One vector is turned by the same rotation once a tick. Each row is the vector after some number of ticks, and that number follows the row.
The counts run from 0 to 358.
[100 146 136 135  90  99 121 138 119 157 117 114 140 148 171 142 148 150
 135 113 122  75 140 190 142 154 142 137 106  91 139  92  83 124 101 121
 154 116 151 121 141 109 133 127 101 144 110  91 116 153 131 106 167 196
 166 158 101 134 123 132 116 130 106 114 115 140 173 146 130 111 144  93
 119  99 149 116  88]
149
[ 94 153 132 113  76  82 132 137 114 145 136 116 123 145 185 127 157 137
 126 101 101  98 143 169 132 151 143 126 115  94 153  74 106 133 110 112
 147 125 146 128 147 122 103 110  95 130 124 117 111 164 119 112 166 192
 149 164 101 146 119 133 136 148 102 113 117 147 160 124 126 108 144 105
 122 104 141 110  73]
257
[104 133 115 126 101  92 118 117 128 149 113 123 115 139 177 119 148 159
 125 106 135  98 123 166 133 124 160 128 109  77 109  78  86 114 100 131
 143 123 114 128 150 119 108 101 106 143 114 110 109 195 119 124 142 203
 152 152  96 130 130  92 138 165  91 135 128 173 163 118 120 135 158 138
 121 119 130 137  81]
74
[ 87 159 122 115  70  99 114 124 132 150 105 112  95 147 167 141 146 137
 131 112 122  97 141 182 137 125 144 132 102  82 141  87  83 110 115 118
 136 127 159 140 147 136 104 109 103 138 109 118 127 175 138 122 171 188
 140 167 105 133 127 112 158 151  90 110 105 131 162 123 124 104 160 114
 122 122 142 114  98]
215
[ 93 137 123 109 101  86 124 108 132 131 117 144  93 133 158 104 134 167
 138 121 140  99 152 182 119 141 137 123  90 107 113  91  89 131 114 137
 137 102 119 135 179 119 100 104  98 134 107 115 110 185 114 128 160 220
 152 146  80 137 138  96 130 150 104 124 125 166 161 114 144 159 131 129
 134 103 138 146  97]
230
[103 144 142 134  97  96 106 116 146 146 106 132 111 140 157 140 135 165
 124 122 141  87 136 193 124 148 133 140  82 108 108  94  92 123 100 122
 142 101 145 109 164 115 122 127  92 140 103  88 126 147 111 117 185 201
 160 157  94 126 124 117 118 130  99 110 117 136 174 112 128 110 135 117
 122  97 153 126  97]
190
[110 136 130 127  88 102 117 131 125 166  98 113 103 151 173 123 130 143
 139 121 138  78 130 202 134 116 148 120 124  75 128  91  71 116 101 143
 147 132 134 123 132 114 118 115 110 146 107 124 107 191 152 136 152 197
 138 146 108 119 151  92 149 149  95 106  98 137 155 131 134 126 140 114
 127 115 129 120  86]
174
[ 98 143 121 142 111  70 134 119 117 143 129 129 116 158 164 114 155 159
 128 111 125  91 134 173 127 131 138 141  95 106 131  74  90 149 109 125
 135 120 121 120 151 116 130 142  77 140 119  93 126 162 124 121 175 203
 164 165  91 126 106 114 122 144 113 117 136 171 169 162 121 139 147 106
 135  96 153 138 102]
249
[115 139 127 107  88  70 110 112 134 130 103 129 103 148 169 129 125 153
 130 121 135 122 133 175 127 135 132 117 102 100 108 101  91 135 108 122
 131 106 144 127 144 107 116 128  83 137 124 124 115 172 121 138 201 218
 161 161 100 128 137 110 136 162  98 110 111 150 163 116 150 121 134 119
 121 120 152 123 101]
232
[108 156 142 114  99  89 118 131 145 143  96 128  98 144 146 134 144 151
 129 125 135  86 144 194 129 143 153 141  81 109 112 118  76 127 108 130
 137  99 140 130 159 126 125 137  83 142 121  98 128 165 133 126 184 206
 162 159  90 124 119 105 130 130  98 116 117 164 156 140 154 133 128 119
 124 118 158 134 116]
40
[110 142 124 134  86  88 108 125 113 161  93 105 104 160 186 141 130 145
 141 107 126  87 126 200 134 126 142 116 126  90 126  90  75 118 105 137
 145 122 146 113 124 111 127 122 105 153 119 113 126 174 133 124 162 195
 146 159 115 137 139  90 132 155  96 101 106 137 166 133 127 115 143 117
 140 115 138 122  81]
173
[130 146 126 103  99 104 118 126 122 139  98 121 116 129 169 117 145 145
 140 107 144  99 146 193 120 151 141 128 128 110 108  96  97 133 108 140
 142 107 125 126 136 117 126 116 105 134 118 107 110 181 116 102 131 216
 149 161  81 147 133  91 127 155  93 125 120 162 148 127 147 135 141 124
 153 118 145 152  95]
320
[105 149 105 109  81 107 111 129 115 142  93 107  98 147 179 135 138 150
 142 108 137  93 149 201 140 133 130 123 111  98 124  93  90 105 122 141
 145 131 155 120 124 113 119 109  89 132 111 117 130 187 119 128 171 208
 156 154 109 125 134  95 129 145 104 109 110 143 158 125 127 102 134 112
 149  99 126 121  95]
23
[100 160 143 124  90  69  97 113 113 139 125 122 103 150 166 125 126 172
 124 125 125 106 136 191 132 143 142 118 106 109 131 101  94 123 104 144
 137 102 153 119 150 107 119 115  94 134 109 128 120 161 106 119 175 213
 162 149  89 143 122 112 133 151  95 116 114 127 165 140 144 120 123 119
 135 105 154 130  86]
280
[103 150 136 117  96  93 129 128 110 150 140 115 125 144 181 121 146 140
 124 103 104  93 132 172 130 141 146 133 124  86 158  64  93 145  99 115
 141 121 149 123 143 116 109 116 108 121 124 129 116 179 132 113 144 197
 143 162 103 139 131 124 134 158 100 119 122 155 168 129 114 124 157 105
 114 106 131 117  63]
258
[107 146 122 115  83  82 119 138  99 158 119 119 126 146 181 112 143 158
 143 114 111  89 143 183 126 145 147 104 125  98 136  86  87 134 111 135
 144 121 133 136 149 118 104  98 113 130 121 130 109 187 142 122 133 199
 154 137 103 149 145 106 143 147  99 120 114 151 160 140 151 128 139 113
 143  87 133 123  69]
270
[ 88 148 139 134  88 103 114 128 118 140 120 110  96 155 177 135 145 141
 126 122 114  98 132 187 138 133 142 148 118 103 135  82  82 142 118 134
 135 130 165 136 150 123 124 115  85 129 101 110 125 157 134 106 193 212
 140 177  91 134 127 116 140 149  99 108 100 135 149 146 107 109 149  94
 124 117 155 109 106]
304
[103 125 139 133 101  87 127 119 139 148 119 139 123 145 176 111 132 172
 124 120 141  91 142 170 131 132 164 127  96  72 117  76 101 123  84 122
 138 126 119 126 155 101 103 117 113 131 112 127 103 188 119 122 167 196
 150 149 103 136 140 123 127 159  98 137 122 157 170 134 129 145 126 116
 104 112 129 139  82]
235
[102 153 119 124  91 102 122 113 138 129  92 113 102 145 156 128 140 162
 123 134 144  89 137 204 138 138 133 132 106  98 110 114  72 103 121 162
 135 125 141 121 151 108 127 112 100 136  95 110 115 172 124 107 176 219
 151 159  91 122 124  81 137 129  91 114 112 142 152 128 130 121 135 126
 118 119 139 139 122]
327
[105 156 132 130  85 103 115 143 129 158 105 124  94 141 177 142 155 139
 145 100 130  92 147 183 140 132 144 149  97  99 130  77 100 127  98 113
 158 110 156 129 155 133 108 121  87 145 114  93 118 157 128 126 181 180
 152 170  91 144 133 128 134 147 108 111 101 154 162 134 124 111 137 101
 150  94 145 108  85]
203
[ 96 136 102 130  84  83 105 113 109 150 119 114 112 153 178 136 146 141
 135 109 113 104 120 176 129 130 125 120 113 105 131  87  93 131 113 131
 137 128 134 128 142 117 124 110  94 131 108  99 126 155 121 111 168 209
 149 159  98 128 117 110 134 151  97 116 131 140 182 130 114 111 169 111
 145  99 139 116  93]
262
[103 122 138 141  99 116 130 135 136 159 101 136 125 143 159 107 144 155
 143 126 139  55 140 188 129 139 155 138  95  80 122  93  70 130 101 143
 147 120 126 125 152  99 118 122 106 135  97  97 106 182 149 122 153 201
 138 141  94 118 136 105 124 121 105 125 124 158 151 140 133 150 141 102
 112 111 127 139 102]
337
[117 132 139 120  96  89 107 136 119 139 126 123 115 153 171 112 124 156
 122 130 130  98 142 187 130 131 151 106 117  81 127  89  81 129 105 138
 137 121 146 130 157 104 110 102 112 125 103 138 115 189 138 127 162 208
 150 131 101 128 154 116 144 160  84 124 103 137 148 136 140 136 127  99
  99  96 130 115  88]
282
[106 125 125 135  98  98 118 124 139 155 143 138 104 139 165 121 144 153
 141 105 120 100 139 154 117 136 143 146  97  98 131  71  93 159 103 124
 144 128 121 139 173 127 108 105  90 121 105 108 104 173 134 110 165 201
 136 141  75 129 129 126 138 165 101 124 117 172 161 129 115 135 149  93
 137  93 146 121  93]
253
[119 148 117 106 106 105 117 130 116 138  88 110 119 134 171 116 148 145
 138 123 138  98 131 214 135 156 144 123 129  95 111  98  81 117 113 135
 141 110 143 133 133 121 126 107  97 152 110  90 128 181 125 119 144 220
 163 165  93 139 128  98 136 144  99 144 128 151 154 135 132 131 157 133
 133 121 149 151  99]
171
[101 139 127 123 106 103 131 140 140 153 109 120 105 149 157 135 159 140
 134 112 137  90 124 179 121 151 145 165  95 114 119  89  82 144 112 114
 140 113 129 137 149 134 124 142  92 148 114  69 140 169 139 113 175 212
 156 166  89 114 112 112 135 147 104 108 116 177 167 136 123 136 152 107
 139 113 160 128 119]
201
[107 175 132 105  76  64 119 129 106 141 105 117 108 152 168 134 147 140
 126 121 100 100 120 183 122 139 140 125 113 101 139 105  87 129 121 130
 132 120 147 137 145 129 115 123  90 144 127 111 124 165 141 114 148 208
 147 164  90 144 115 103 154 150  87 111 118 141 160 143 148 122 157 116
 127 119 156 130  96]
268
[ 89 149 122 107  97 109 149 129 122 128 105 121 103 131 167 106 159 135
 138 116 126 102 157 185 128 140 137 154 104 104 134  82  93 134 124 122
 135 109 147 137 143 119 111 105  83 128 114 100 121 185 121 115 186 213
 150 178  91 133 115 108 131 143 115 122 129 162 152 122 116 136 156 110
 132 105 131 143 107]
207
[105 131 108 104  95  93 126 116 144 146  95 133 117 138 163 107 140 148
 135 111 136  98 131 182 145 132 168 131 105  77 107  94  84 118 109 135
 135 123 120 137 131 120 110 124 103 157 120 108 111 195 138 129 151 202
 145 152  89 127 132  97 150 157  93 135 120 173 163 136 147 145 164 120
 138 120 142 140 115]
224
[104 137 124 124  88  78 115 120 131 139 108 127 125 154 169 125 125 153
 122 134 118  88 119 189 135 144 144 119  98  98 120 113  85 127 105 132
 127 120 136 129 133  91 133 132  94 150 108 120 112 154 135 106 180 214
 155 164 109 117 127 117 135 137  85 113 120 136 166 139 141 117 140 105
 108 117 151 121 106]
286
[ 97 135 139 124 107  99 145 129 130 146 108 118 104 131 169 112 149 130
 128 132 115  91 137 178 130 137 137 154 113  98 137  77  87 157 109 118
 126 117 124 143 143 121 121 116  83 139 109  85 127 177 139 124 166 215
 132 190  98 120 120 109 139 148 119 116 128 152 150 133 120 155 170 116
 121 127 142 140 115]
57
[ 95 162 138 126  96  73 111 126 123 139 110 116 103 146 153 107 129 170
 122 130 119  99 129 191 126 142 159 123 109 101 115 105  68 128 116 154
 126 115 126 137 152 125 128 121  99 148 113 118 125 169 130 116 148 218
 153 162  82 140 128  94 143 145  87 127 129 153 151 171 152 144 142 131
 122 118 157 148 112]
129
[112 152 143 117  95 107 134 130 115 139 119 122 111 133 171 113 148 148
 140 101 131  93 143 195 123 149 150 135 137 104 116  76  98 131 103 134
 151 114 125 124 142 126 114 114 104 127 124 126 102 199 127 114 124 213
 145 154  86 150 138  85 132 151 101 121 121 170 143 129 122 136 143 124
 140 118 130 146  77]
20
[ 97 143 129 102  88  91 135 128 148 138 109 142 100 133 158 106 133 164
 136 121 138  93 158 183 118 135 153 121  93  86 134  99  81 131 113 136
 135 120 131 134 169 125  95 108 115 127 105 133 113 201 138 132 151 204
 149 137  82 124 143  97 133 139  95 119 114 159 158 120 149 151 127 118
 126 101 124 139  92]
229
[103 116 140 121  92 102 130 132 139 155  86 126 108 149 179 126 132 151
 144 124 130  66 138 200 142 124 144 126  92  78 131 105  78 115  96 140
 142 120 138 124 135  97 118 124 101 143 113 113 114 179 149 132 176 188
 146 143 108 115 147 108 134 133  96 100 106 136 161 123 146 123 137  91
 128 109 133 118 102]
36
[101 150 116  98  91  86 128 122 130 127 101 109  97 135 166 120 146 137
 138 128 114 110 128 186 119 142 125 128 110  97 123  89  82 135 127 128
 122 106 131 145 151 122 110 111  90 138 116 102 128 190 139 128 154 230
 145 170  99 120 113  91 150 153 102 111 135 147 163 119 142 146 169 138
 134 118 141 136 106]
219
[108 129 153 129 111 109 125 133 140 145 119 129 101 131 165 112 144 142
 137 116 141  78 153 183 132 144 162 152 103  93 111  70  93 147  87 116
 152 114 124 124 160 125 121 123 102 138 112 101 105 172 133 119 167 202
 136 161  80 143 151 127 126 158 103 123 109 160 140 140 129 152 126 104
 133 118 148 136  97]
343
[ 95 141 122 140 111  75 134 113 137 143 116 133 107 145 160 101 149 175
 129 118 134  92 138 182 137 125 159 131  88  93 123  86  88 124 104 144
 147 118 111 113 152 112 121 131  91 143 114 108 109 172 118 134 169 204
 153 156  91 128 115 106 121 144 109 131 129 161 166 149 143 151 131 115
 133 102 139 154  98]
87
[ 97 132 134 141 114 108 104 130 124 134 127 119  99 155 159 123 144 146
 131 129 130  96 137 179 126 137 138 157 111 109 120  72  75 153 109 131
 132 120 134 129 167 117 130 111  85 121  85  95 127 162 125 104 173 220
 140 155  77 131 131 103 139 149  98 125 114 163 143 144 100 140 146 108
 126 106 158 132 108]
3
